(in the rows, 128 means zero)
The rows of X fall into several groups, and each row is roughly a mix of its group's hidden directions.
X, 128 rows:
[[166 131 116 112 112 147 114  92 173 118]
 [123 162 110 141  98 143 136 160 161 162]
 [156 156 103 114 104 105 115 101 159 154]
 [114 162 169 169 140 104 140 140 141 116]
 [160 133 129 137 109 125 158 134 185 110]
 [ 79 109 109 121 127 143  82 127 116 107]
 [116 101 133 112 144 121  81 128  79 134]
 [169 124 148 107 130 127 124 111 182 109]
 [152 147 129 146 112 125 170 130 180 121]
 [ 71 129 103 115 132 130 108 156 109 107]
 [150 151 117 144 144 140  79 161 154 139]
 [137  95 160 150 136 103 164 162 115 121]
 [109 156 101  71 144 128 122 134 150 117]
 [190 126 139 134 117 118 139 101 145 154]
 [ 65 128 132 145 131 138 118 151 105 105]
 [119 155 151 139 142 134  70 155 141 124]
 [ 72 117 134 134 145 148 120 155 105 101]
 [127  90 154 113 139 137 106 155  83 112]
 [ 81 127  99  91 140 139 100 138 127 107]
 [113 118 146 122 107 142 101 171  94  96]
 [145 136 126 173 122 156 149 104 170 137]
 [179 123 158 164 121 123 156 123 125 147]
 [170  95 162 166 127 137 139 119 116 137]
 [136  87 150 110 154 124 111 114  89  98]
 [125 144  83 115 115 153 110  84 150 121]
 [113 149 101 139 115 165 121  92  98 155]
 [143 103 153 145 136 127 150  72 142 107]
 [127 151 170 154 148  86 127 149 149 118]
 [116 119 160 131 138 106 116  84 108  85]
 [190 141 139 137 114 109 139 105 141 148]
 [132 108 139 115 131 148  83 127 125  74]
 [ 89 143 119 127 124 109  94  96  98 100]
 [ 88 104 141 164 136 156 112 155 108 117]
 [127  99 155 151 112 141 105 150 105  84]
 [115 167 130  99 137  92 149 148 112 160]
 [107 120 134 133 115 114 167 126  84  88]
 [ 82 114 167 130 101 135 122 151  99 124]
 [137 111 133 123 166 103 137  83 109  95]
 [ 73 135 108 109 137 133 103 153 114 102]
 [119 103 142 103 144  93  98 138  86 112]
 [134 160 118 147 109 176 141 129 163 149]
 [137 114 106 135  90 188 139 125 121 124]
 [111 137 157 121 185 113 124 140 104 104]
 [134 127 147 185 116 153 144 113 145  98]
 [133 150 124 109 136 141 123 184 139 169]
 [117 103 140 102 142  95 101 138  85 104]
 [ 99 141  86  88 129 130  91 135 144 125]
 [147 159 123 120  92 113 163  86 129 117]
 [155 120 174 166 136 134 167 132 117 133]
 [ 95 144 102 122 127 177 121 110 102 152]
 [169 142 104 120 103 108 111 104 156 158]
 [112 145 129 157 126 142  86 172 148 145]
 [140  99 152 104 149 132 109 147  81 105]
 [167 108 142 134 132 141 163 156 160 154]
 [178 107 110 101 116 148 131 158 103 134]
 [144 112 173 160 148 106 124 152 138 159]
 [ 96 145  94  86 136 134  93 127 150 120]
 [126  91 131 135 185 125  97 139 114 117]
 [124 109 123 150 107 107 130  75 125  89]
 [178 150 153 139 131 117 166 122 147 147]
 [147 139 132 136 138 150  88 136 174 161]
 [158 133 174 116 138 152 152 151 114 159]
 [135 107 153 147 116 146 106 141 133  69]
 [123 136 137 100 101 139 109 186 107 125]
 [106 146 102 106 128 149 105  79 121 102]
 [126 129 149 139 133  77  96 114 163 107]
 [100 185 146 139 139 120 140 148 123 157]
 [113 151 100 158 110 125 143 116 174 155]
 [130 155 113 132 117 122 191 116 157 125]
 [ 80 113 135 147 140 144 125 163  97 106]
 [120 119 146 140 129 121 110  72 102  93]
 [113 129  83  88 119 123  86 116 142 129]
 [127 155 106 121 120 132 110 177 136 172]
 [160 116  86 130 123 148 114 143 163 160]
 [177 157 156 140 134 116 164 130 141 143]
 [ 67 128 105 113 134 134 117 154 112 108]
 [137 153 119 139 110 126 187 125 164 122]
 [ 97  96 126 152 139  93 154 137 112  94]
 [102 138 171 134 144  95 127 149  88 130]
 [133 136 173 153 143  86 119 152 145 109]
 [164 118  95 121 109 153 132 112 176 129]
 [ 89 109 140 153 161 133 100 166 127 135]
 [170 100 165 164 128 137 145 112 122 140]
 [186 139 109 124 142 138  89 144 137 127]
 [121 162  94 102 120 156  97  99 144 136]
 [113 154 108 156  97 125 142 106 171 148]
 [142 135 170 145 137 136 136 151 108 180]
 [186 131 148 147 120 121 151 110 145 154]
 [ 89 155  92  86 133 123 114 142 138 117]
 [133 112 154 159 107 147 130 135 113  73]
 [ 73 128  98 104 130 139  94 130 134 114]
 [122 141 155 111 141 126  97  77 119  97]
 [111  65 114 124 123 138 155 136 111 145]
 [144  77 112 100 132 102 122 107 107 106]
 [147 118 172 138 133 105 136 179 119 145]
 [123  97 159 110 136 138 107 158  83 112]
 [ 97 129 117 132 139 119 140 188 100 144]
 [ 90 143 140 137 141 118 131 161  83 154]
 [ 88 149 146 128 139 109  96 114  84 119]
 [122 144 158 126 160  72 115 143 144 126]
 [150 153 133 106 100 114 165  90 116 109]
 [193 124 140 132 119 116 141 102 140 148]
 [133 133 108 139  78 152 125 158 147 162]
 [140 167 117  86 126 155  99 147 140 149]
 [161 144 122 108  91 120 156  85 123 115]
 [110 109 145 107  81 129 159  95 108 122]
 [158 152  87 138 144 119 140 106 168 141]
 [ 66 130 110 109 135 134 108 138 115 100]
 [164 136 111 135 120 149  83 166 142 142]
 [120 109 171 150 141  94 151 158 104 127]
 [170 124 154 124 129 146 157 157 148 162]
 [154  95 129 124 119 153  73 143 142 138]
 [120 114 174 145 145  94 143 164 107 132]
 [117 130 144  95 155  86  94 146 104 126]
 [156  84 106 108 103 104 146 147 148 119]
 [ 91 109 142 145 164 133  92 163 130 133]
 [110  95 142 165 133  93 144 107 114  97]
 [141 138 132 111 121 122  98  76 156  97]
 [120 152 169 155 138  86 148 144 131 106]
 [113 142 125 137  73 150 123 158 146 156]
 [100 139 133 125 129 129 102  85  86 100]
 [139 109  96 134  96 163 170 107 126 121]
 [137  97  97 104 117 171  93 117 117 137]
 [113 170 122 142 108 141 124 166 160 156]
 [ 67 115 132 134 143 151 128 150 110 105]
 [ 80 126 146 126 120 113 173  96 120 123]
 [ 71 120 129 114 150 146 125 148 110  96]
 [155 110 156 136 129  93 117 152 163  96]]

Each list below has one row that fits no group; the rest each fit one group, if only roughly. Name that row.
  q_235: [ 92 149 161 145 168 100 124 121 122 106]
  q_233: [100 134 150 132 157 103 133  76 128 104]
  q_582: [112 143 130 154 153 134  85 166 152 147]
  q_31: [125 153 128 147 104 146 106 178 142 159]
  q_976: [134 114 115 144 116 149 128  68  98 111]
  q_678: [ 95 163 159 146 144 104 141 122  92 117]
  q_332: [ 72 149 125 104 147 135 129 156 121 102]
  q_944: [123 142 135  92 166 110  83 137 132 151]
  q_397: [ 93 149 149 134 173  97 121 103 136 112]
  q_372: [120 138  75 129 108 163 135 129  98 150]
  q_523: [140 145 110 154 136 133 160  88 167 148]
  q_986: [103 137 109 117 135 123 108  94  71 130]
  q_986
  q_538: [160 113 118 112 135 130  90 146 174 149]
  q_495: [125 113 105 140  96 152 134 154 157 172]
  q_272: [132 107 108 108  76 137 168 118 114 139]
  q_643: [124  83 166 163 142 152 144 129 113 118]
  q_418: [158 172 103 131 145 114 144  99 160 130]
  q_416: [ 78 121 129 107 109 150  91 153 122 114]
  q_699: [ 80  95 140 134 149 150 107 139 108 104]
  q_628: [107 135  78  97 123 134 117 165 122 105]
  q_854: [166 144 145 113 111 143 107 100 170 145]
  q_914: [157 161  93  94 122 101 135 131 153 144]
  q_416
  q_295: [117 149 123 155  86 145 111 166 154 146]
  q_809: [ 95 134  90 119 123 115 108  98 129  84]
  q_435: [132  76 117 114 145 120 153  90 106 117]
  q_57: [168 116 132 149 120 132 139  91 172 147]
  q_827: [144 114 171 176 125 140 154 133 106 124]
  q_254: [137 139 172 142 144 129 178 138 104 113]
  q_797: [166 164  97 111 110  96 140 127 145 144]
  q_762: [112 137 103 148  88 145 139 146 163 162]
  q_596: [ 86  87 144 131 108 142 125 161 110 145]
  q_298: [141 106 139  96 105 125 168  96  97 116]
  q_669: [ 72 137 157 136 114 152 124 139  96 125]
  q_545: [ 87 108 108 165 129  87 126 124 116 111]
  q_669
  q_216: [152 100 119 105  78 134 142 105 104 115]
  q_274: [ 95 176 152 135 163 121 137 153 131 123]
  q_472: [120 111 102 104  84 164 118  98 119 137]
  q_306: [128 135  66 125 104 165 124 126 121 141]
  q_308: [174  90 112 105  96 146 124 125 111 130]
  q_527: [128 150 101  91 118 119 135 153 148 175]
  q_629: [ 91 155 134 140 136 111 157 113  82 114]
  q_872: [173 170 110 125 142 116 130  96 149 120]
  q_513: [ 99 137 128 144 122 141 163 110  76 107]
  q_942: [171 170 117 115 116 104 148 129 151 149]
  q_681: [135  96  80 101 111 147 150 104 118 137]
  q_648: [148 142 118 146 103 151  95 169 151 152]
  q_472
